Some points, one per row:
-0.8/-0.1/-0.3/0.6/-0.4/-0.1/0.6/-1.3/-1.3/0.0/0.9/0.3/-0.4/-0.3/-0.1/-3.1
0.6/-0.5/-0.2/-0.1/-0.6/-0.2/0.2/0.2/0.9/0.2/0.3/0.4/-0.4/0.3/-1.3/-0.5
-1.4/0.5/0.2/1.4/0.1/1.1/-0.4/-0.8/-1.9/-0.7/-0.3/-0.6/1.1/-0.6/2.5/-0.9
0.7/-0.3/0.0/-0.5/0.5/-0.8/0.2/0.6/0.8/0.1/0.5/0.5/-0.9/0.2/-1.0/0.6
0.7/-0.1/1.7/-0.1/0.3/-1.0/1.1/-1.0/0.1/-0.6/1.2/-0.1/-0.4/0.8/-1.0/0.3
0.2/-0.2/-1.4/-1.3/0.4/-0.9/-0.1/1.9/1.1/0.8/0.7/1.7/-2.2/-0.5/-1.7/-0.4
-0.6/0.5/0.1/-0.7/1.9/-0.2/-0.5/1.5/-0.5/-0.1/0.2/0.2/-0.9/-0.3/1.0/1.7
-0.1/-0.5/0.5/1.2/-1.1/0.4/0.3/-2.3/-1.1/-0.5/0.0/-0.7/1.1/0.1/0.6/-2.2
-0.2/0.2/-0.2/0.5/-0.5/0.5/-0.4/-0.3/-0.5/-0.1/-0.4/-0.3/0.6/-0.2/0.8/-0.8
-1.3/0.0/-0.3/1.0/-0.4/0.9/-0.1/-1.3/-1.8/-0.1/-0.2/-0.5/0.9/-0.6/1.5/-2.4
-0.9/-0.5/-2.1/0.7/-1.2/0.9/-0.5/-0.2/-0.7/0.7/-0.4/0.6/0.1/-0.9/0.8/-2.7
-1.5/0.3/0.3/1.2/0.4/0.2/0.2/-1.6/-2.4/-0.9/0.4/-1.1/0.7/-0.2/1.8/-1.9
0.6/0.1/1.2/-0.6/1.0/-0.6/-0.2/0.5/0.8/-0.5/-0.3/-0.4/0.2/1.0/-0.1/2.8
0.4/-0.5/-2.4/-0.6/-1.5/0.5/-0.8/1.9/1.4/1.8/-1.2/1.4/-0.7/-0.8/-1.2/-0.5
-0.3/0.5/0.3/-0.2/0.6/0.2/-0.3/0.2/-0.6/-0.4/-0.6/-0.9/0.7/-0.2/1.1/1.5
-1.1/-0.2/0.1/1.5/-0.4/1.0/0.2/-1.5/-2.1/-0.6/-0.4/-1.3/1.8/-0.3/2.2/-1.0
1.7/-0.4/0.3/-1.5/0.1/-1.1/0.4/1.3/2.4/0.4/0.3/0.9/-1.1/0.5/-2.3/1.8
0.4/-0.6/0.2/0.8/-1.4/0.2/0.4/-1.5/-0.3/0.0/-0.3/-0.4/0.9/0.0/-0.3/-1.7
0.4/0.4/1.6/0.4/-0.3/0.1/0.6/-0.6/0.2/-0.5/-0.3/-0.7/0.4/0.6/-0.1/0.3
-0.3/-0.1/0.1/0.9/-0.7/0.6/0.0/-0.9/-0.6/0.0/0.0/-0.5/0.5/0.0/0.1/-1.1
-0.8/0.1/0.0/0.7/-0.2/0.3/0.4/-1.4/-1.2/-0.2/0.2/-0.3/0.6/-0.4/1.0/-1.5
0.3/0.1/-0.9/-0.4/-0.8/0.2/-0.1/0.2/0.6/0.7/-0.6/0.5/0.0/-0.3/-0.3/-0.3
2.6/0.2/1.8/-4.1/3.9/-3.0/0.2/3.9/4.0/-0.4/1.3/1.0/-3.3/1.0/-3.0/7.8
-0.2/-0.1/-0.3/-0.5/0.7/-0.7/0.2/0.5/0.2/0.1/0.8/0.8/-1.2/0.0/-0.4/-0.8
-0.7/0.0/-1.0/0.4/-0.2/0.3/-0.5/0.0/-0.6/0.3/-0.2/0.2/0.4/-0.5/1.0/-1.0
Here are 12 more points, each followed by its number:
-1.2/0.3/-0.8/0.2/0.1/0.3/-0.1/-0.3/-1.2/0.0/0.0/-0.4/0.1/-0.8/0.9/-0.9 0
-1.4/0.4/0.4/1.2/0.0/0.7/0.1/-1.3/-2.1/-0.8/0.1/-0.8/0.8/-0.3/1.8/-1.7 1
1.3/-0.9/-2.1/-0.9/-2.1/-0.2/-0.4/1.4/2.6/1.9/-0.4/1.9/-1.2/-0.1/-2.5/-0.9 2
0.0/0.2/0.8/0.7/-0.8/0.2/0.6/-1.9/-0.4/-0.6/0.0/-0.6/1.0/0.1/0.4/-0.9 3
-0.9/0.5/0.0/-0.4/1.7/-1.1/0.4/0.4/-1.6/-0.1/1.7/0.8/-1.8/0.0/0.1/-1.9 4
-0.4/-0.1/0.5/1.4/-0.9/0.4/0.3/-1.7/-0.9/-0.5/0.4/-0.5/1.0/0.2/0.9/-1.9 5
-0.4/0.2/0.0/0.4/0.0/0.0/0.2/-0.9/-1.0/-0.1/0.3/-0.2/0.3/-0.2/0.5/-1.4 6
-1.0/0.5/-0.2/1.7/-1.1/1.6/-0.5/-1.1/-1.5/-0.2/-0.9/-0.8/1.9/-0.3/2.2/-1.5 7
0.2/0.3/0.5/0.1/0.2/0.3/-0.2/-0.2/0.0/-0.2/-0.5/-0.7/1.0/0.4/0.9/1.6 8
0.3/0.5/1.5/-0.1/0.9/0.0/0.4/-0.1/0.3/-0.6/-0.2/-0.9/0.5/0.4/0.3/2.1 9
1.2/-0.3/0.6/0.8/-1.4/0.6/0.0/-0.2/1.0/0.1/-0.7/-0.4/1.0/0.6/-0.7/1.0 10
-0.5/0.0/-0.7/0.2/-0.1/0.6/-0.3/-0.2/-0.7/0.2/-0.2/0.1/0.1/-0.2/0.4/-1.1 11
Which two of these numbered points are nearest to each point below, looking only along the 4 directions in which the first points spread most? Their numbers follow each, nearest first.
1.6/-0.4/1.3/0.4/-1.4/-0.1/0.6/-0.7/1.8/-0.1/-0.5/-0.3/0.7/0.8/-1.6/0.9 > 10 9
-1.0/0.2/0.3/1.9/-1.1/1.4/-0.2/-1.9/-2.1/-0.5/-0.7/-1.3/2.1/-0.2/1.9/-1.6 > 7 1
-0.5/0.2/0.3/0.7/0.0/-0.1/0.5/-0.9/-1.1/-0.4/1.0/0.0/-0.2/0.0/0.5/-2.1 > 6 5
-0.3/0.1/0.8/1.2/-0.5/0.5/0.5/-1.8/-1.2/-0.4/0.4/-0.6/1.0/0.6/0.8/-2.1 > 5 3
0.9/-0.2/0.7/0.6/-1.0/0.4/0.1/-0.4/0.5/-0.2/-0.5/-0.3/0.8/0.2/-0.2/0.8 > 10 8
0.4/0.4/2.0/-0.1/1.0/-0.6/0.4/-0.5/-0.1/-1.0/0.3/-0.8/0.5/0.8/0.4/2.0 > 9 8
1.6/-0.7/0.2/-0.9/-0.4/-0.7/0.1/0.6/2.2/0.3/-0.1/0.7/-0.7/0.7/-2.0/1.5 > 10 2
-0.2/-0.1/1.0/-0.4/1.3/-1.3/0.8/0.1/-0.7/-0.6/1.6/0.1/-1.2/0.6/-0.3/-0.5 > 4 6
-0.1/-0.5/-1.4/0.3/-1.4/0.6/-0.1/0.0/0.2/0.7/-0.5/0.2/0.0/-0.4/-0.2/-0.8 > 11 0
-0.4/0.5/-0.2/-0.4/0.2/0.6/-0.4/0.5/-0.1/-0.1/-1.2/-0.6/0.4/-0.2/0.7/1.8 > 8 9
0.5/-0.6/-0.2/-1.0/0.7/-1.4/0.4/0.7/0.7/0.2/1.3/0.9/-1.7/0.1/-1.6/-0.3 > 4 11
-1.1/0.3/-0.7/0.9/0.0/0.7/-0.3/-0.3/-1.3/0.2/0.0/0.1/0.5/-0.4/1.3/-1.5 > 0 11
0.2/0.8/1.4/-1.5/2.8/-1.5/0.5/1.1/0.4/-0.9/0.9/-0.4/-1.3/0.5/-0.4/3.2 > 9 8
-1.0/0.2/0.2/1.0/0.1/0.6/-0.2/-1.1/-1.7/-0.6/-0.1/-0.8/1.0/0.0/2.0/-0.9 > 1 0
1.0/-0.1/-0.1/0.0/-0.8/0.1/0.1/0.4/1.3/0.5/-0.2/0.6/-0.2/0.4/-1.5/-0.3 > 10 11
-0.3/-0.2/-0.1/0.5/-0.2/0.1/0.2/-1.2/-0.8/-0.1/0.0/-0.3/0.6/-0.3/0.6/-1.2 > 6 11
0.7/-0.2/0.9/0.7/-1.3/0.9/0.0/-1.1/0.7/-0.3/-1.3/-0.7/1.8/0.2/0.5/1.3 > 10 8
-0.6/-0.3/0.3/1.6/-1.0/0.8/0.2/-1.8/-1.2/-0.4/-0.3/-0.8/1.5/-0.1/1.3/-1.7 > 5 7
0.0/0.1/-0.3/0.5/-0.6/0.4/-0.2/0.2/0.1/0.4/-0.3/0.5/0.0/-0.2/0.1/-0.6 > 11 6
-1.2/0.5/1.1/0.1/2.0/-0.8/0.3/-0.4/-1.5/-1.2/1.3/-0.7/-0.5/0.2/1.3/-0.3 > 4 6
-0.2/0.8/-0.4/0.1/0.1/1.1/-1.3/1.0/0.2/0.2/-1.6/-0.6/1.1/0.1/1.3/2.2 > 8 9
-0.9/-0.1/-0.2/0.7/0.2/0.2/0.2/-0.8/-1.0/-0.3/0.3/-0.3/0.2/-0.3/0.5/-1.5 > 6 0
-1.3/0.6/0.3/1.6/-0.8/1.2/0.1/-2.3/-2.1/-0.4/-0.8/-1.4/2.3/-0.2/2.1/-1.5 > 7 1
-0.1/0.2/0.2/0.1/0.1/0.2/-0.3/0.2/0.4/-0.1/-0.7/-0.4/0.5/-0.1/0.2/0.9 > 8 9
-1.1/-0.1/-0.6/0.1/0.3/0.1/-0.2/-0.2/-1.0/0.1/0.1/0.1/-0.1/-0.7/0.9/-1.2 > 0 11
0.1/0.8/2.1/-0.5/2.0/-0.4/0.3/0.5/0.3/-1.1/0.3/-0.7/0.0/0.3/0.4/3.3 > 9 8
0.5/-0.3/-0.6/0.1/-0.9/0.4/0.0/0.2/0.9/0.5/-0.6/0.2/0.1/0.1/-0.5/0.1 > 10 11
1.0/-0.1/1.7/-0.6/1.1/-0.9/0.9/-0.5/0.7/-0.6/0.8/-0.4/-0.4/0.8/-0.7/1.6 > 9 8
2.1/-0.9/-1.0/-1.7/-0.9/-1.3/0.4/1.9/3.2/1.4/0.8/2.2/-2.7/0.5/-4.1/0.4 > 2 10
0.5/0.0/1.5/-1.0/1.4/-0.9/0.6/0.4/0.7/-0.7/0.7/-0.2/-0.8/0.2/-0.6/2.4 > 9 8
-0.7/-0.4/-0.2/0.9/-0.7/0.1/0.6/-1.6/-1.4/-0.1/0.3/-0.3/0.4/-0.3/0.8/-2.7 > 5 6
-0.4/0.2/-0.9/0.5/-0.7/0.5/-0.2/0.2/-0.3/0.6/-0.2/0.3/0.2/-0.3/0.3/-1.4 > 11 0
-1.2/0.1/0.4/1.3/-0.5/0.9/0.3/-1.8/-1.6/-0.5/0.0/-0.8/1.1/-0.4/1.6/-1.3 > 1 5
2.5/-0.3/1.9/-2.6/2.0/-2.2/0.7/2.1/3.6/-0.4/0.7/0.8/-2.2/1.2/-3.4/5.1 > 9 10
0.3/-0.1/-0.5/-1.0/0.5/-1.0/0.2/1.4/1.1/0.3/0.9/1.2/-2.0/-0.2/-1.9/0.0 > 4 2
3.0/-0.6/2.4/-0.3/-1.2/-0.1/0.5/-0.5/3.3/-0.4/-1.0/-0.7/0.9/1.4/-2.5/4.6 > 10 9
0.0/-0.3/0.1/0.1/-0.5/-0.8/1.1/-0.9/-0.1/0.3/1.7/0.9/-1.2/0.1/-1.5/-2.6 > 4 6
1.5/-0.9/-1.5/0.0/-2.2/0.1/-0.2/1.3/2.2/1.1/-0.2/1.4/-0.8/0.0/-2.6/-0.5 > 2 10
-0.3/0.4/0.1/0.3/-0.1/0.7/-0.5/0.1/-0.1/0.0/-1.1/-0.7/0.9/0.0/0.7/0.6 > 8 11
-1.1/0.1/0.7/1.3/-0.1/0.6/0.4/-1.6/-1.9/-0.5/0.4/-0.9/1.1/0.0/1.6/-2.1 > 1 5
0.3/0.4/1.1/0.7/-0.4/0.5/0.0/-0.6/0.2/-0.4/-0.7/-0.7/1.0/0.1/0.4/0.9 > 8 10
0.9/-0.6/-1.5/-1.5/-0.1/-1.0/-0.1/1.8/1.9/1.1/0.5/2.0/-2.4/0.0/-2.4/-0.5 > 2 4
-0.3/0.2/1.0/0.1/0.9/-0.3/0.4/-0.5/-0.5/-0.7/0.7/0.0/-0.3/0.3/0.0/-0.7 > 6 11
0.9/-0.2/0.1/-0.9/-0.1/-0.6/0.1/1.4/1.4/0.2/0.1/0.6/-1.0/-0.1/-1.8/1.3 > 10 9
-0.4/0.0/1.0/0.8/0.1/-0.4/0.7/-2.0/-1.4/-0.4/1.2/-0.3/0.3/0.6/0.4/-2.8 > 5 6
-0.7/-0.2/-0.9/0.3/-0.6/0.2/-0.2/0.2/-0.3/0.4/-0.1/0.4/0.0/-0.5/0.2/-1.2 > 11 0
0.3/0.1/1.2/0.8/-0.8/0.3/0.3/-1.5/-0.1/-0.6/-0.8/-1.0/1.5/0.5/0.4/0.2 > 3 8
-1.1/0.7/-1.1/0.0/0.4/0.8/-1.1/0.7/-1.0/0.4/-0.9/-0.1/0.6/-0.4/1.7/0.2 > 0 11
-0.7/0.1/0.0/0.7/-0.2/0.5/0.1/-1.1/-1.4/-0.3/0.0/-0.8/1.0/-0.1/1.5/-0.7 > 1 6
-0.6/0.2/0.4/0.4/0.5/-0.3/0.1/-0.5/-1.1/-0.2/0.8/0.2/-0.2/0.2/0.4/-1.0 > 6 0
0.9/-0.2/0.4/-0.7/0.2/-0.9/0.6/0.2/1.0/0.0/0.6/0.4/-0.9/0.4/-1.6/0.2 > 10 9
0.3/-0.4/0.4/1.0/-1.1/0.4/0.3/-1.0/0.0/-0.1/-0.1/-0.1/0.9/0.0/-0.2/-0.7 > 3 6
-1.8/0.6/0.1/1.6/0.2/1.1/0.0/-2.0/-2.9/-0.9/-0.5/-1.4/2.0/-0.6/3.2/-1.5 > 1 7
0.2/0.3/0.5/0.3/-0.1/0.5/-0.2/-0.1/0.5/-0.1/-0.3/-0.4/0.8/0.5/0.1/0.8 > 8 10
-2.3/0.7/-0.8/1.7/0.0/1.6/-0.3/-1.3/-3.2/-0.3/-0.1/-0.9/1.1/-0.7/3.1/-2.9 > 1 7
